Here are some points, one per row:
-16 & -23 & -43 & -10 & -35 & -8 & 101 & 33 & -21 & -4 & -41 & -21 & -26 & 8 & 108 & 5 & -4 & 60 & -9 & 33 & -73 & 6 & 14 & -42 & 21 & 57 & 50 & 48 & -23 & 35 & -35 & -76 \\
47 & -13 & -20 & -9 & 106 & 30 & -4 & 4 & -9 & 50 & 44 & 78 & 13 & 14 & 14 & 23 & -77 & -71 & -1 & 69 & -40 & 8 & 30 & -8 & -28 & -3 & 101 & 20 & 84 & 8 & 14 & 26 \\
-45 & 28 & 77 & 60 & 49 & -38 & 63 & 12 & -50 & -78 & -65 & -1 & 14 & -46 & -25 & 50 & -52 & -6 & -13 & 5 & 7 & 19 & -14 & -51 & 22 & 43 & -33 & -38 & -12 & 47 & -20 & 109 \\
-5 & 43 & 21 & -6 & 16 & 20 & 35 & -7 & 58 & 32 & -36 & 2 & -1 & 79 & 70 & -65 & 17 & 15 & 30 & -12 & 23 & 90 & 22 & -127 & 8 & 2 & -44 & -45 & 100 & -9 & 32 & 15 \\
72 & 0 & 18 & -48 & 26 & -29 & -16 & -10 & -38 & 33 & -21 & -36 & -28 & 7 & -29 & 7 & 18 & 22 & 14 & 63 & -87 & 2 & 49 & 30 & 0 & 5 & -109 & -76 & -25 & 1 & 35 & -37 \\
-44 & -9 & 61 & -8 & -21 & 43 & -32 & -93 & 6 & -17 & 28 & -54 & 68 & -23 & 25 & -4 & -26 & -27 & -17 & 12 & 30 & -26 & 38 & 4 & -73 & 57 & -18 & 12 & -48 & -16 & 69 & -32 \\
54 & 4 & -7 & 16 & 18 & 36 & -40 & 26 & 16 & 13 & 19 & -11 & -5 & 41 & 64 & 16 & 22 & -56 & -5 & 51 & 8 & -27 & -59 & 7 & -21 & -43 & -55 & 59 & -22 & 99 & 24 & 5 \\
-23 & 9 & -41 & -11 & 8 & -40 & 34 & -35 & 26 & -1 & 13 & -36 & -21 & 18 & -11 & 43 & -35 & -40 & -47 & -74 & 0 & -70 & 51 & -43 & -45 & 49 & -63 & 61 & 42 & 15 & -26 & -28 \\
6 & -1 & 10 & -28 & 10 & 31 & -4 & 21 & 11 & 43 & -4 & 56 & -57 & -28 & -44 & -8 & -38 & -44 & 0 & -73 & 6 & -40 & 5 & -51 & 96 & 21 & -52 & -10 & -62 & 102 & 63 & -45 \\
14 & 2 & 17 & 43 & -38 & -53 & 53 & -3 & 26 & 6 & -2 & 5 & 1 & -37 & -3 & 5 & -45 & -56 & 72 & 9 & -18 & -2 & 32 & 55 & -11 & -41 & 39 & -48 & -28 & 0 & -16 & -50 \\
28 & -47 & 22 & 14 & -30 & 6 & -98 & 27 & 24 & 28 & 31 & -9 & 16 & -47 & -9 & -43 & -40 & 22 & -24 & -3 & 38 & -7 & -14 & -28 & 24 & 23 & 2 & -2 & 35 & -21 & -114 & 35 \\
-32 & 10 & 33 & 38 & -15 & -23 & -27 & 12 & -28 & 64 & 58 & -7 & -2 & 23 & 24 & 99 & 115 & 8 & -61 & 44 & 20 & 26 & 48 & -36 & 45 & 13 & 1 & 17 & -29 & -42 & 28 & -9 \\
-6 & 21 & -102 & -45 & -26 & -28 & 15 & 23 & 16 & 46 & 39 & -71 & 7 & -3 & 21 & -10 & -51 & 16 & 54 & -19 & 33 & 8 & -57 & 50 & 29 & -38 & -20 & -46 & 0 & 1 & 12 & 59 \\
1 & -8 & -3 & -21 & 27 & -15 & 37 & 5 & -38 & 53 & -32 & 69 & 29 & 57 & -44 & -60 & 63 & -72 & -27 & -16 & -34 & -11 & -57 & 63 & -59 & 81 & -5 & -11 & 17 & -5 & 13 & 34 \\
2 & 79 & 45 & -41 & -13 & 73 & 43 & 12 & -25 & -17 & 28 & -36 & 4 & 79 & 23 & -11 & 25 & -27 & -38 & -17 & 89 & 18 & 31 & 88 & 0 & -14 & 27 & -51 & 5 & 36 & -61 & 17 \\
-28 & 16 & 47 & 27 & -24 & -29 & -37 & 81 & 20 & -30 & -29 & 25 & 52 & -11 & 44 & 29 & 17 & -86 & -2 & -37 & -51 & -48 & 11 & 32 & 60 & -12 & 18 & -60 & 51 & -52 & -33 & -54 \\
19 & -1 & -39 & 38 & 60 & 81 & -29 & 63 & -6 & -5 & 16 & -4 & 56 & -32 & -10 & 23 & 4 & 87 & -23 & -65 & -5 & 18 & -45 & -17 & 2 & -14 & -27 & -10 & 30 & -18 & 21 & -50 \\
-20 & -5 & 8 & -14 & 4 & 14 & -10 & -21 & 54 & 19 & 30 & 2 & 67 & -18 & 55 & 50 & -13 & 4 & 29 & 14 & -4 & -75 & 15 & -30 & -46 & -42 & -11 & 24 & 3 & 28 & -14 & 53 \\
5 & -1 & -73 & 5 & -18 & -33 & -65 & 66 & -68 & -26 & -43 & -36 & -18 & -16 & -10 & -23 & 0 & -44 & -58 & 36 & 42 & 2 & 14 & -42 & -12 & 3 & 31 & 26 & -61 & -54 & 43 & 52 \\
-14 & 42 & -40 & 7 & 53 & 4 & 0 & 6 & -87 & 42 & 50 & 14 & 52 & -106 & 45 & -61 & 66 & -5 & 67 & 14 & 19 & 14 & 47 & 7 & 15 & 57 & -45 & 12 & -8 & 33 & -59 & 7 \\
17 & 18 & -61 & 82 & -20 & -9 & -44 & -52 & -19 & -50 & -11 & 4 & 22 & 46 & 21 & 31 & 16 & -48 & 75 & -28 & -38 & 67 & -91 & -62 & -71 & 18 & -9 & -35 & -51 & 20 & -14 & -23 \\
58 & 31 & 24 & 31 & 23 & 29 & 41 & 7 & 24 & 50 & 5 & -49 & -94 & -60 & 22 & -14 & -7 & -18 & -55 & -92 & 4 & 1 & -35 & 24 & -55 & 5 & 30 & 11 & -20 & -26 & -24 & -37 \\
-73 & 41 & -20 & -81 & -3 & 9 & -46 & 28 & 31 & -34 & -43 & 55 & -38 & 16 & 4 & 22 & 19 & -20 & 7 & -75 & -6 & 16 & 3 & 14 & 10 & -55 & 34 & 13 & -29 & 11 & -13 & -3 \\
-36 & -90 & -34 & -42 & -80 & 33 & 61 & 22 & -41 & 38 & -1 & -1 & 38 & 46 & -71 & 4 & -41 & -47 & -3 & -13 & -24 & 51 & 21 & 2 & 20 & -58 & -58 & 56 & 29 & -31 & -42 & 9 \\
-15 & 49 & 13 & -85 & 52 & 24 & -29 & -14 & 52 & -18 & -68 & -77 & -25 & -26 & -38 & -8 & 44 & -21 & 45 & 43 & -16 & 30 & -41 & 0 & 31 & 5 & 47 & 63 & -7 & -48 & -14 & -38 \\
47 & 43 & -65 & 38 & -35 & -6 & 13 & -42 & 78 & 11 & -6 & -3 & -11 & 15 & -15 & -37 & 24 & 3 & -48 & -10 & -67 & -71 & 35 & -21 & 19 & 15 & 3 & -49 & -17 & -79 & -35 & 56 \\
6 & 43 & -37 & -14 & -4 & -54 & -15 & 43 & 42 & -26 & 32 & -45 & -2 & 11 & -21 & 47 & -68 & -4 & -59 & 55 & 3 & 41 & -23 & 40 & 39 & 52 & -9 & 1 & 50 & 25 & 35 & -23 \\
7 & -94 & 59 & 54 & -36 & 35 & 9 & 42 & -6 & -49 & 27 & -8 & -86 & -18 & -8 & -36 & 35 & -3 & -22 & 10 & -9 & 12 & 9 & -5 & -42 & -84 & 2 & 18 & 6 & 13 & 19 & 29 \\
10 & 55 & -16 & 28 & -41 & -18 & 11 & -8 & -22 & -32 & 44 & 24 & -118 & 7 & -46 & 20 & 4 & 45 & 66 & 23 & 45 & -19 & 14 & -8 & -37 & 56 & 19 & 1 & 66 & 15 & 1 & 35 \\
73 & -12 & 70 & -29 & 40 & -75 & -3 & -16 & 20 & 34 & -28 & -40 & 38 & 11 & -40 & 31 & 32 & 56 & -14 & -64 & -49 & 72 & 12 & 30 & -22 & -24 & 15 & 54 & -13 & 49 & -39 & 48 \\
4 & -86 & -6 & 2 & 22 & -26 & -72 & -38 & 17 & -37 & 33 & 8 & -34 & 40 & 44 & 35 & -35 & 15 & 52 & -53 & -3 & 67 & 78 & 54 & 28 & 72 & 8 & 9 & -40 & -12 & -24 & 20 \\
-8 & -12 & -33 & 64 & -20 & 108 & 14 & -52 & 5 & -8 & -41 & -44 & 39 & 14 & -79 & 58 & 33 & 37 & 26 & 42 & -27 & -33 & -17 & 33 & 53 & 36 & 47 & 15 & 26 & 66 & -28 & -4 \\
6 & -73 & -29 & -35 & 21 & -36 & 19 & -12 & 38 & 45 & -29 & 27 & 32 & 39 & -22 & -30 & 12 & 59 & -20 & 21 & 78 & -30 & 10 & -46 & -18 & 19 & 69 & -62 & -65 & 42 & 6 & -5 \\
-26 & -57 & 3 & 2 & 48 & 53 & 41 & -2 & 8 & 56 & -65 & 11 & -35 & -34 & -17 & 77 & -43 & -11 & 7 & 46 & 75 & 26 & -51 & 2 & -45 & 6 & -32 & -67 & -9 & -76 & -35 & -32 \\
33 & 26 & 48 & -21 & 50 & 52 & 44 & 51 & 1 & -31 & 29 & 5 & -4 & 62 & 11 & -6 & -42 & 46 & 72 & 17 & -20 & -77 & -2 & 0 & 34 & -7 & -24 & 20 & -96 & -67 & -7 & 48 \\
-38 & -26 & 0 & -17 & 16 & -35 & 80 & 15 & 67 & -48 & 75 & 25 & 20 & -63 & 15 & 7 & 69 & 15 & 7 & -25 & -9 & 13 & -68 & 32 & 7 & 26 & -9 & 47 & 7 & -37 & 75 & 46 \\
These points spread out most along one direction. Take the direction at right angles to it along which they spread out most. Go by this last direction. How many in every 100 of the points above lie lower along it than each point below? Round to a whole number. More than half of the points above lie lower than the first one.
-3 & -13 & -11 & 8 & -24 & -18 & -18 & -127 & -36 & 33 & -34 & 43 & -40 & -1 & 77 & 42 & -12 & 28 & -52 & -25 & 40 & -12 & -57 & 55 & 88 & -67 & 2 & -1 & 32 & -21 & 26 & 30 \\ 47
42 & 68 & -28 & -48 & -48 & 40 & 9 & -54 & -52 & -36 & 10 & 71 & 29 & -78 & -23 & 12 & -31 & 35 & -40 & -11 & -39 & 35 & 40 & -16 & -21 & -79 & 17 & -12 & -24 & -30 & 34 & 2 \\ 56
98 & -25 & 46 & -71 & -73 & -24 & 17 & -37 & 15 & -18 & 42 & -4 & 7 & -33 & -21 & 11 & 32 & -57 & 32 & 32 & 29 & -21 & -72 & -72 & 35 & 23 & 13 & -18 & 17 & 28 & -27 & -19 \\ 31
45 & 6 & 11 & 51 & -26 & -29 & 11 & 19 & -18 & 4 & -72 & -53 & 59 & -18 & 31 & -69 & -40 & 15 & 8 & -29 & 41 & -1 & 25 & 32 & 17 & -12 & 34 & 39 & 11 & 26 & 87 & -9 \\ 64
-29 & 67 & 11 & 55 & 29 & -94 & 18 & 1 & 10 & 10 & 53 & 51 & 25 & 53 & -54 & -18 & -20 & 45 & -26 & 38 & 32 & -1 & -33 & -5 & -12 & -70 & 5 & 33 & -43 & 10 & -61 & -87 \\ 33
-14 & -31 & 38 & -11 & 45 & 8 & 8 & -34 & -91 & -43 & 91 & -46 & 16 & 62 & -27 & -39 & -36 & 4 & 1 & -47 & -25 & -21 & -44 & -41 & 45 & 18 & 59 & -25 & 14 & -39 & 38 & -52 \\ 39
-14 & -16 & 3 & -39 & 9 & -55 & -39 & 9 & -74 & -23 & -63 & 1 & -12 & 26 & 4 & 5 & 31 & 69 & 66 & -14 & 27 & -106 & -5 & -2 & -55 & -18 & -27 & 7 & 83 & 5 & -2 & -32 \\ 31
-20 & -27 & -2 & -34 & -20 & 25 & -26 & 45 & 53 & -62 & 13 & 49 & 13 & 2 & -2 & 4 & 8 & 63 & -46 & 8 & -15 & 10 & 26 & 32 & -53 & 24 & -9 & -88 & 16 & 49 & 29 & -32 \\ 36
-105 & 40 & 69 & 2 & -92 & 16 & -61 & 10 & 14 & 122 & 10 & 3 & -16 & -2 & -23 & -22 & -53 & 37 & 37 & 7 & -57 & 10 & -46 & -7 & -27 & 41 & 21 & 4 & -10 & 1 & 17 & 30 \\ 31
-89 & -27 & -30 & 59 & 69 & -7 & -11 & -67 & 46 & -18 & 6 & -39 & -34 & -26 & -53 & -94 & 26 & -44 & 5 & 29 & -15 & 0 & 44 & 19 & 39 & -79 & -3 & -24 & 15 & 23 & -4 & -9 \\ 36
-7 & -14 & 14 & -36 & 1 & 8 & -13 & -34 & -20 & -51 & -11 & 41 & -27 & -7 & 54 & -77 & -41 & 21 & -54 & 72 & -48 & 12 & -57 & 22 & -7 & 55 & -56 & 38 & 5 & 18 & -55 & -7 \\ 31
56 & 12 & 14 & 44 & -30 & 8 & 3 & -19 & 62 & -19 & -42 & 94 & 21 & 23 & -33 & -20 & 4 & -4 & 50 & 5 & 63 & 36 & 25 & 35 & 32 & 30 & -29 & 94 & 8 & -59 & 31 & -37 \\ 36
